Some points:
11;54;7;24;-22;-95;-17;-3;77;127;-109;-4;123;22;22;-104;-48;-48;31;41;-28;35;-12;0;10;0;-30;-9;13;-21;-7;-35;13;4;-28;-17;-32;8;-42
-13;20;22;20;-12;-35;-15;58;3;106;-70;-34;-2;6;-6;-5;-81;-44;-32;19;-21;39;-4;22;7;-22;-14;46;8;-20;-23;-62;12;19;-20;-55;2;0;-28
-15;-7;2;12;23;6;19;2;-18;-16;-27;-11;42;16;18;-15;-43;-39;-14;7;-24;33;5;101;36;-26;9;10;34;-41;-18;-19;58;-28;-43;-43;-3;-4;-13
4;25;5;-13;-24;-32;-15;23;32;-8;-45;12;2;-45;-9;43;13;29;1;20;-33;-3;12;127;-7;-11;-5;-17;61;5;16;19;7;1;-43;-8;3;6;-6
13;10;-16;18;-16;32;-1;8;-11;4;3;-22;-33;-52;29;44;5;8;28;-14;-6;81;-26;-8;19;-21;3;3;39;1;23;-35;55;17;-14;-22;-8;5;5
-6;4;14;6;7;-7;9;16;0;0;19;-7;-10;-21;7;21;-5;-18;14;-14;0;22;1;-6;33;-27;-8;-14;57;6;-6;-10;28;11;-65;6;6;35;37
-9;-37;25;-18;21;-12;4;2;7;-15;1;-7;18;-5;29;24;-7;10;-15;-14;3;8;10;15;26;-25;-15;-11;56;-4;-10;8;9;11;-60;-7;18;13;2
-19;-36;-1;-19;48;-12;10;-4;8;-3;16;1;-1;-1;62;14;-5;26;6;-54;13;12;-9;7;60;-18;-5;-2;25;-26;-2;-17;-10;16;-17;9;5;43;5
7;24;-4;-13;6;8;-2;-14;15;-10;17;-4;14;-3;44;4;-21;52;-35;-20;15;17;-4;69;11;0;15;10;23;-21;14;-23;9;-3;-22;-13;-12;35;-6
-10;-10;47;-29;11;-5;-46;28;14;-23;-3;-22;23;-7;29;22;3;13;6;8;-31;1;-3;-24;23;-32;-43;-12;37;-14;-1;-4;4;7;-31;6;30;36;6
-15;10;63;-26;-3;-3;-6;1;8;-5;19;-32;-31;-18;112;28;5;-12;8;-40;-8;12;-21;-8;-6;-27;26;25;-3;-18;3;2;23;69;-10;1;-2;-3;1
-11;7;42;-31;3;0;-30;-1;13;-12;6;-30;-2;8;25;32;-7;40;12;-23;-1;6;-27;-21;27;-19;10;-1;2;-4;9;-24;15;115;-3;5;13;19;10
5;1;4;-17;18;22;7;-24;-3;11;26;-21;-4;8;33;22;-12;69;12;-51;11;23;-16;-2;20;-2;-3;-100;17;-8;14;-12;30;14;-9;-23;-6;46;5
26;22;-6;-21;-52;-13;-52;-19;80;6;20;0;-27;-5;-12;2;-6;49;-10;-18;0;12;2;29;11;-9;-37;-51;-10;-9;60;-16;26;22;-45;-10;-18;21;19
5;-5;13;-43;7;-8;-25;8;17;-3;18;-17;-4;1;76;24;-1;7;-25;-20;-16;-6;-1;-5;-4;-22;-13;6;5;-3;6;-14;16;-6;-51;-13;7;22;-3
-41;8;65;52;-90;65;60;-90;28;-79;3;103;-88;-38;-2;60;69;-126;-4;37;70;-101;27;-7;13;-16;-106;43;38;91;29;-93;-78;36;-20;-98;-3;56;13
15;25;-3;127;-17;22;36;-83;-14;-103;61;-32;12;55;44;-13;-43;9;-98;19;29;-6;-23;42;-12;-6;-32;6;11;57;27;-47;-127;-23;-16;-5;-73;-23;6
28;-1;23;-23;-67;22;0;15;3;10;57;-2;-1;127;30;-19;-9;30;-13;25;11;-24;-58;-5;-10;4;-50;18;-17;15;7;5;-13;11;12;9;-9;-4;-29
8;-33;58;-64;-63;-30;-21;-21;-120;16;9;-7;13;54;30;-3;7;17;-18;-12;-40;-34;-31;-7;-12;-44;-34;11;-81;2;7;19;4;-7;8;12;0;-8;-36
-14;3;3;-9;-113;-10;-33;32;-64;9;-4;42;6;-4;2;52;-11;10;13;19;-22;-18;-47;-43;-17;-11;26;-76;-21;12;44;22;6;-15;15;13;1;15;-8
30;20;19;21;-5;-2;9;16;-75;-1;-9;19;10;-22;4;34;-19;14;-8;12;-3;-24;-51;-12;-53;-36;3;8;8;28;38;22;38;-57;4;5;-7;-9;-20
25;14;-12;23;-26;-11;29;8;-47;5;-4;19;-2;-2;1;16;-42;-10;-14;17;1;11;-20;7;-12;-17;16;20;-11;32;40;4;34;-21;44;-3;-5;-1;-16
27;-17;6;95;2;-24;25;8;10;12;2;24;14;5;-12;-5;-13;22;19;83;79;-11;0;-1;25;-17;-11;-16;-9;-15;2;15;14;6;21;61;13;16;-4
49;-34;18;17;2;-101;30;24;-1;-37;-1;59;74;6;-2;-5;-19;17;-29;25;30;-11;9;21;-1;-20;-8;36;-12;17;-3;3;-4;1;31;15;15;-14;-18
23;-47;29;2;21;-20;26;20;17;-1;-2;1;24;17;2;-10;-24;-26;-4;45;54;-4;-2;-19;40;-73;0;24;-19;-5;-7;-1;-10;12;95;48;18;17;-13
-25;-4;-12;30;30;-42;40;-4;5;0;11;56;1;-17;-29;-2;-28;24;1;39;2;18;-2;-2;-9;-31;-34;-5;-2;15;57;58;-3;7;17;37;36;6;-28
20;8;9;49;9;-1;15;10;-42;-12;-14;36;-4;-8;2;39;-9;-4;49;33;11;12;-34;-6;20;-19;21;0;6;7;3;7;10;-39;41;74;8;21;2
-1;-7;-29;11;38;-7;127;-3;-24;22;-7;-10;0;10;-9;-12;-26;-12;-6;14;17;6;-15;-15;24;10;15;-12;-38;-6;108;10;15;-10;27;11;-30;31;-10
10;-9;-6;5;13;-6;28;4;-7;5;-25;10;-30;20;-23;0;-9;-65;52;34;10;2;-21;-60;36;-79;0;-25;-41;3;24;24;10;2;26;17;5;25;4
-13;5;-17;-5;9;-10;14;-18;-13;31;-13;103;12;-24;-1;127;18;9;-48;-5;-1;3;-63;15;8;6;24;-13;-47;-4;48;75;27;-61;11;-24;-29;-27;21
-81;98;66;-27;9;-56;55;-77;1;-9;-98;-25;-88;12;-9;-29;93;121;-17;8;-10;-87;4;-74;89;28;114;57;83;-33;5;-39;-56;-88;21;-101;37;-91;-75
-55;25;1;-13;-25;30;-3;-70;16;-3;-31;-4;-18;71;-38;4;36;-38;118;-6;-6;-46;9;5;9;-2;43;-112;6;-22;-22;-127;16;-115;6;20;81;-124;15
-7;-10;-92;-9;-40;41;28;-30;-43;39;22;-61;10;-8;-13;-39;21;16;31;6;-19;-38;-19;-26;-10;18;-36;-28;46;-36;-4;16;-22;27;9;-2;31;-47;51
-42;-61;-94;-6;-12;-18;29;12;-39;30;-17;-5;-8;-33;-20;-70;39;22;-22;13;-42;-28;-7;-32;-49;-14;-38;-8;42;-17;-12;17;-34;32;-7;-4;23;-12;79
-29;-28;-29;0;-45;0;63;4;1;43;12;-20;-4;-43;-46;-15;18;6;-1;-13;-20;23;6;-5;-69;-2;-3;71;-1;2;-12;3;-7;12;-4;-19;9;-20;66
15;-65;-5;-9;-6;12;12;-14;-17;10;6;-8;3;-20;10;1;-17;-22;0;-6;-3;19;0;15;-57;6;46;80;5;-4;-48;14;-12;-2;12;-10;127;-32;54
51;-62;-5;4;-38;-27;-3;-2;87;0;-6;3;11;24;-69;8;8;19;6;-127;110;-4;37;41;-11;7;-2;-12;-18;-80;0;53;-13;21;37;10;95;-46;5
36;-63;18;-5;-19;3;-6;-10;7;-6;25;-10;21;5;-14;-4;-6;0;0;-32;77;43;23;16;-53;30;37;18;27;-61;-23;7;-12;17;61;1;25;-29;30
24;23;6;28;0;11;-23;16;4;-34;18;-12;13;23;-8;5;-14;-9;115;-9;34;36;-1;12;-59;31;38;16;20;-27;-28;6;-17;-12;48;-8;8;-3;62
-12;7;-13;42;-1;-14;-38;17;20;40;6;-68;0;1;-53;-2;75;-18;52;14;9;12;5;-9;-63;1;27;22;-12;26;11;-9;-3;28;40;-26;-36;35;0
-17;0;19;11;30;-9;-8;16;-21;-12;-24;-8;18;24;24;14;45;-14;-4;29;-25;1;127;-19;-32;5;-2;24;-12;-12;-35;14;-9;10;7;-3;26;26;48
-26;18;-60;-13;-1;-17;-25;-46;10;15;4;-11;-2;31;-39;7;2;-11;-18;-30;6;3;103;-15;-18;1;31;51;-18;12;24;17;8;4;5;-27;-38;25;26
-34;45;-64;17;5;-22;-40;-26;12;-23;-9;-57;8;12;-28;8;45;23;-6;11;13;1;-9;-26;-45;63;3;1;-1;-18;3;16;4;-3;18;10;-4;75;17
-46;7;-35;41;71;-4;-46;3;-20;-28;5;-39;26;21;-5;-17;11;-12;-3;13;-15;-26;56;-10;-44;43;-36;27;8;-15;3;0;5;-67;5;-7;-29;51;48
-47;-25;-15;-10;34;-9;-80;-27;-11;-1;3;-31;-8;49;-8;16;26;-33;-8;-31;-51;1;45;-37;-39;-1;13;19;-20;6;16;23;26;-65;14;-25;-34;23;33
-2;11;20;-56;18;36;-13;13;13;-14;-11;3;-10;-33;0;-19;-30;45;-6;-8;33;-11;14;-7;8;30;-17;-3;-43;21;-34;26;-14;-5;-9;12;-35;-21;-9
-4;16;19;-2;55;75;-12;38;-38;-45;-25;-1;14;-28;7;-5;17;26;15;15;-29;-4;-42;-39;-9;62;8;-12;37;-8;-25;-12;-14;-2;-17;127;6;3;-18
There is one direction along which these points spread out most. How far along it is each point below, from 0 to 99? The average is 50, and the first point in the table lies past the average. One standard deviation of the points above along it is 16.
2;40;-5;20;-11;39;-22;43;28;-18;9;-10;-13;-27;-2;-52;2;8;11;18;5;15;-30;-36;10;70;28;19;-30;16;7;-10;-16;52;2;12;-1;7;-46 ~ 50
9;5;-11;-54;63;3;-11;7;-1;2;55;-1;-7;-1;-48;-26;-11;-53;-3;5;5;-16;9;-28;31;12;3;-21;-32;-11;-4;-18;-15;27;-22;-2;-14;-9;-32 ~ 52
2;-13;-31;-23;52;50;3;-11;-20;18;9;7;-21;-19;-6;-33;-3;8;-16;-17;-11;5;-13;-7;13;27;15;-15;-29;13;4;11;6;1;-9;2;-39;-6;-20 ~ 53
-8;5;5;-18;4;12;-18;11;28;-13;-1;15;-4;-28;1;-20;14;10;-19;-2;-12;-4;17;-2;11;23;-7;-13;-7;13;-24;33;-4;19;9;43;-8;-28;-35 ~ 52
44;8;-36;-17;1;9;-14;-7;18;20;13;8;-34;-32;-22;-6;5;16;17;-9;-1;-3;0;0;21;57;2;-36;-35;29;11;19;1;33;-15;12;-26;-26;-13 ~ 53
10;15;6;11;-3;18;-12;43;7;1;33;20;9;-37;-22;-43;9;-14;-24;14;-25;-20;31;10;14;22;-28;-17;-4;5;-36;7;4;-20;-18;10;-22;-17;-14 ~ 52
10;-6;14;-35;-16;68;-16;46;-5;12;0;-26;-29;-36;5;-19;-6;-61;-27;-21;-34;22;-9;-9;4;-3;36;52;-54;82;-20;4;3;-1;0;-20;-8;-33;-10 ~ 51
12;1;-27;-16;15;40;-9;17;-1;-12;24;20;-2;-28;-29;-17;11;-34;28;2;-6;17;14;-17;11;-23;-15;-9;-46;-7;-47;3;-11;3;-34;-11;-20;-20;-27 ~ 53
17;6;23;-18;61;22;7;3;-29;-8;9;13;-12;-8;9;-49;15;-45;-68;-20;-19;5;-11;-2;12;12;24;9;-13;21;-63;13;10;1;3;3;-3;-7;-3 ~ 51
31;-28;4;3;28;12;5;1;52;-24;3;39;10;-2;-30;2;-15;-4;-20;-4;-98;-36;30;5;3;4;-6;-26;-18;-14;-77;25;-8;-10;-7;9;-26;-10;-25 ~ 53
-3;14;-17;-21;-37;-33;-38;40;48;-26;-4;20;-15;-45;-26;9;-11;3;-12;18;5;-9;6;22;-5;50;-12;-20;1;24;-69;11;-5;4;6;15;-36;-27;-54 ~ 52
38;5;-30;-8;49;33;7;-9;-3;4;15;25;-18;-3;-15;-23;-10;-4;-2;-14;11;19;13;26;22;54;14;-31;-14;19;-3;11;-6;-9;-17;-10;-37;-20;-10 ~ 51
